(in the rows, 128 means zero)
One turn moves every row onto another: examples first, then more rows asked
k_893: [105 151 115 144 139 124 175 120 119 120 165 127 143 114 164 157 138 112
 151 127 120 113  71 153 138 159 157 125  91 132 131]
k_968: [ 93 153 114 137 118 124 171 118 108 118 167 137 149 117 161 146 134 125
 145 118 120 113  75 143 137 158 162 139  88 120 130]
k_510: [ 90 120 163 180 136 131 140 147 144 174 125 127 153  96 139 143 132  94
 172 117 104  99 136 129 182 134 130 133  86 114 130]
k_509: [ 61 114 160 151 128 115 122 135 118 168 132 145 137 102 122 120 120 143
 106 103  89 120 141 157 138 137 143 125  77 102 141]
k_46: [ 91 153 121 143 122 128 180 110 111 119 160 136 153 119 161 146 142 121
 142 124 121 107  76 146 142 164 159 138  91 127 142]
k_428: [102 146 114 143 131 118 177 122 117 115 169 127 140 111 165 144 133 116
 156 121 121 121  70 139 142 154 163 131  91 137 132]
k_222: [ 98 156 116 144 126 122 188 116 115 112 159 128 155 119 159 142 144 120
 137 122 121 122  79 147 140 161 155 132  94 138 151]
k_749: [ 79 109 145 154 120 115 128 135 107 172 105 133 135 111 106 129 140 118
 118 130 109 121 147 149 131 134 127 147  74  96 143]
k_809: [109 135 140 169 143 128 166 165 163 148 118  98 161 109 138 122 160 119
 147 109  90 129 153 124 151 133 108 128  89 137 134]
k_580: [105 159 109 145 134 121 180 123 117 116 163 127 152 117 154 153 140 115
 140 121 118 127  77 160 138 162 151 127  93 132 144]
k_729: [116 113 129 163 152 110 161 155 166 136 150 112 148 105 137 100 151 123
  96 128  88 132 130 137 138 128 107 123 109 136 140]
k_748: [ 80 101 168 159 157 116 126 146 149 169 144 120 121  77 144 111 129 135
 139 109  85 103 120 146 147 126 151 119  79 135 120]
k_530: [ 88 113 140 153 133 111 118 148 146 170 159 113 125  99 166 108 126  90
 145 110 108  89 115 133 181 140 132 152  84 117 105]
k_38: [ 76 124 123 143 103 104 122 136 113 159 140 132 137 139 142 118 118 102
  99 109 114 124 146 136 157 152 117 145  86  91 137]
k_313: [ 98 158 113 139 129 130 173 118 111 121 161 134 152 120 158 157 140 119
 141 123 117 111  76 158 135 164 154 133  89 120 133]
k_757: [ 89 112 147 156 149 101 145 152 142 149 134 111 129  97 126 106 133 141
 107 105  85 151 143 149 130 129 134 105  86 143 152]
k_552: [ 96 101 156 173 151 121 132 139 156 165 161 138 142  82 147 116 130 102
 134 134  96  84 104 142 173 127 131 137 103 114 118]
k_7: [ 86 110 140 159 121 116 135 127 122 155 140 159 151 125 128 127 125 120
  86 134 103 112 139 139 140 138 116 130 106  85 144]
k_859: [ 96 107 157 155 110 110 127 124 125 187 155 110 132 119 125 115 133 101
 162 127 106 104 145 138 180 124 138 135  62 132 131]
k_114: [ 91  99 158 164 148 119 127 147 138 178 122 112 125  76 126 118 147 106
 158 130 103  98 121 148 152 123 139 150  74 125 120]
k_624: [111 122 141 147 117 110 147 144 145 169 154  85 144 121 122  96 155 118
 148 117  92 125 151 142 165 123 123 138  63 155 135]
k_342: [108 122 113 147 135  94 147 161 154 140 148  87 128 122 155  95 142 104
 111 107 103 143 139 126 152 141 109 132  93 144 132]
k_32: [107 110 134 157 145 106 152 158 141 153 111  94 130  97 115 108 161 122
 125 126  98 144 144 145 126 124 118 136  80 142 144]
k_456: [ 87 125 146 162 118 128 147 139 125 159 106 135 154 137 132 149 136 117
 132 121 107 122 169 117 141 142 114 122  88  97 143]
k_384: [100 156 107 141 121 117 180 125 111 111 167 128 152 116 155 141 136 122
 141 114 118 134  77 148 139 157 157 134  92 132 143]
k_441: [ 96 116 142 137  99 113 137 125 117 173 142 109 139 149 120 113 144 126
 130 126 103 122 168 131 145 129 124 131  63 125 136]
k_150: [ 98 149 121 146 132 124 184 114 120 115 163 126 148 112 167 144 143 117
 150 126 122 111  72 143 144 159 160 132  91 141 141]

k_114 moves to k_749
k_624 moves to k_859
k_748 moves to k_509
And these:
k_510 moves to k_456
k_313 moves to k_580
k_552 moves to k_7
k_222 moves to k_150
k_342 moves to k_530
k_384 moves to k_428

One turn moves every row onto another: examples first, then more rows asked
k_84: [ 70 182 112  83 139 113 133 154 128 149 174 101 117 111 193 155 172 113
 110 141 141 111 128 112]
k_535: [ 75 184 124 117 132 126 154 139 169 136 179 125 113 125 174 133 178 121
 108 146 153 119 142 107]
k_705: [123 168 101  97 142  83  98  95 150 107 172 119 137 100 192 120 158 137
 142 155 120  97 111 122]
k_275: [ 88 132 138 117 117 100 115  86 192 136 182 117  76 123 163 150 144 163
 112 124 117 109 119 116]
k_385: [ 87 145 119 106 115  92 101 144 144 143 181  91  72 121 168 163 145 133
 129 139  89 105 110 117]
k_418: [105 157 131 123  97 114 109 149 157 135 134 108  98 110 186 173 163 169
 130 121 126 108 143 113]
k_743: [102 167 136 103 136  82  96  71 133 145 193 112 109 120 188 121 154 115
 114 128 123 118 102 105]
k_277: [100 157 140 116 102 125 112 138 137 146 130  90  78 117 183 173 160 138
 134 135 114 105 135 111]
k_690: [ 70 174 121  80 133 103 133 142 129 137 189  86 119 122 195 144 179 130
 115 149 161 109 140 117]
k_358: [109 158 124 110 126  83 106 151 138 137 150  94 110 111 178 153 152 167
 130 152  99 110  96  83]
k_413: [ 89 126 114  79 118  80 103  82 141 127 161  93  95 123 170 153 145 163
 103 142 136  90 105 116]
k_670: [ 68 166 117 104 133 122 142 136 165 145 194 100 104 125 197 130 166 128
 124 146 163 120 149 123]
k_536: [114 159 107  97 142  82  97  89 156 115 167 122 137 110 190 107 168 130
 140 145 121  99 109 117]
k_904: [119 153 141 123 127 102 129  95 188 114 152 124 104 116 150 151 167 169
 115 148 108 101 111  88]
k_50: [ 97 151 136 126 147 103 114  63 155 146 201 110 109 123 158 165 144 119
 103 129 136 108 128 104]
k_480: [102 171 131  99 137  93  91  73 133 140 190 110 103 113 195 125 141 112
 122 139 121 112 100 119]
k_747: [118 156 131  85 122  93 117  81 141 110 143 105 100 119 153 155 171 144
 105 160 116  85  95  99]
k_152: [ 63 178 117  77 132 106 139 144 130 139 176  96 123 119 193 132 176 129
 112 150 155 108 132 113]
k_284: [ 57 171 116 100 129 116 146 137 154 150 190 105 104 124 191 127 161 126
 113 142 159 121 142 118]
k_287: [ 93 144 135 126 103 122 106 142 146 143 131 101  90 121 179 182 159 150
 122 124 129 102 141 116]
k_802: [ 63 168 106 100 142 125 138 150 156 156 184 108 110 113 194 153 159 123
 109 130 150 118 141 119]
k_197: [ 99 136 111 110 108  88 118  81 183 130 178 117  79 118 169 138 134 173
 113 134 134 112 119 117]
k_972: [129 168 105 119 111 119  87 117 165 118 146  76  84 107 193 150 156 140
 136 155 142  96 121 130]
k_500: [118 167 103  90 135  75 104  93 157 115 169 119 142  99 185 124 163 141
 150 153 123  95 112 115]
k_133: [127 177 132 134 111 115  84 110 154 125 161  82  88 113 182 179 159 151
  96 132 158 106 122 112]
k_483: [119 138  98 119 158  96 119  88 170 104 185 114 140 113 160 143 168 142
 123 145 127  94 144 111]
k_665: [127 165 128 115 112 100 131  80 184 112 159 130  85 115 152 139 160 154
 114 152 114 107 109  97]
k_724: [ 84 137 137 117 130 129 103 129 188 134 173 113  83 119 167 171 160 141
 113 115  98  98 117 122]
k_828: [102 154 133 130 153 108 108  67 148 135 205 111 110 121 166 162 140 124
  94 131 136 111 128 110]
k_926: [111 170 136 114  96 116 115 145 147 138 134  99  86 105 190 163 163 158
 141 133 112 111 136 108]
k_992: [ 82 183 109 118 141 128 147 155 173 146 171 128 120 111 187 146 170 126
 115 138 147 122 139 107]
k_47: [107 149 141 121 141 120 109 137 182 129 142 115 121 109 177 162 167 175
 114 127 109 103 102  88]
k_988: [106 148 128 125 153  97 117  69 146 134 211 103 112 123 158 157 153 128
  97 129 129 113 137 100]
k_790: [ 79 129 125  83 112  73  98  98 143 135 172  92  82 125 171 148 143 152
 122 140 112  95 103 122]
k_800: [123 151 104 128 159  99 115  89 166 102 187 121 143 108 162 157 157 150
 113 147 135  96 140 112]
k_258: [136 170 109 126 117 114  96 118 159 112 161  70  93 103 182 174 159 163
 117 148 148 100 137 117]
k_789: [ 98 171 132  93 130  84  98  69 139 150 188 107 105 112 190 127 145 112
 133 138 120 111 101 113]
k_651: [ 81 190 124  95 135 114 148 145 145 123 165 115 133 120 177 138 194 124
 107 154 149 105 133 101]
k_913: [ 88 194 134 100 133 107 136 144 138 126 168 111 131 126 182 145 197 119
 109 157 158 109 128 101]
k_425: [117 148 107 123 153  94 120  85 173 111 181 121 147 110 154 163 162 150
 120 143 138  93 140 106]
k_990: [ 85 185 130 123 133 127 146 138 174 134 173 124 116 129 184 131 183 117
 119 153 159 120 138 108]
k_556: [111 150 129  90 123  75 112 106 139 114 141 101 111 118 158 150 167 159
 124 165 104  87  95  93]
k_832: [120 175 128 128 106 120  75 109 158 131 146  89  79 118 194 156 156 129
 115 139 151 102 106 125]
k_56: [ 89 197 114 100 138 116 141 160 145 139 161 121 126 108 186 148 182 116
 115 148 137 114 124 100]

k_152 moves to k_651
k_84 moves to k_56
And these:
k_972 moves to k_258
k_50 moves to k_789
k_990 moves to k_670
k_536 moves to k_483
k_287 moves to k_277
k_747 moves to k_665
k_556 moves to k_904
k_358 moves to k_47
k_705 moves to k_800

One turn moves every row onto another: examples first, then more rows asked
k_842: [104 145 116 156 107 156 122 167 124 132 142 101 112 104 139 117 110 140
 128 142 133]
k_467: [143 123 158 117 124 137 146 132  94 118 120 157 131 146 131 179 127 136
 140 149 131]
k_922: [ 97 142 113 144 109 159 112 163 119 132 133  97 111 108 125 113 115 145
 138 122 134]
k_44: [147 126 108 151 106 162 121 152 116 137 149 110 152 101 144 133 128 119
 117 152 142]
k_723: [111 130 115 114 140 156 127 143 109 128 106 103 130 159 101 135 114 140
 160 105 148]
k_57: [126 137 160 123 131 116 134 166 135 128  79 129 134 130 123 140 111 140
 168 142 114]
k_945: [161 129 153 119 127 145 132 128  87 112 128 152 133 127 114 180 128 128
 139 134 143]
k_406: [132 147 149 136 118 151 153 177 103 163 112  99 131  89 150 155 109 144
 114 147 131]
k_539: [129 115  89 123 103 120 131 160 122 113 139 124 151 129 100 146 108 119
 107 136 136]
k_22: [122 114 112 124 131 148 128 131 123 135 101 129 142 172 107 140 118 137
 157 124 151]
k_726: [109 122 114 113 140 150 120 137 110 132 109 115 133 154  98 129 115 141
 158 107 151]
k_597: [141 149 166 118 135 129 144 170 118 133  74 110 138 109 115 157 106 130
 161 138 121]
k_931: [136 130 145  95 110 127 150 167 125 137 141 131 153 116 118 156  93 134
  95 157 145]
k_645: [135 148 164 117 143 115 142 171 117 135  75 110 134 113 118 152 109 133
 156 134 117]
k_643: [129 154 112 114 112 118 134 190 137 125 127 128 119 126 116 135  81 153
 119 135 132]
k_908: [128 137 135 147 114 161 152 173 110 159 128 108 135  92 154 147 107 145
 108 156 139]
k_399: [161 126 118 146 103 166 118 140 107 134 148 115 152 103 131 148 137 119
 118 140 149]
k_620: [157 125 151 115 122 151 134 127  81 105 131 145 137 126 115 173 128 131
 147 133 139]

k_539 moves to k_643
k_620 moves to k_723
And these:
k_908 moves to k_44
k_467 moves to k_22
k_945 moves to k_726
k_922 moves to k_406

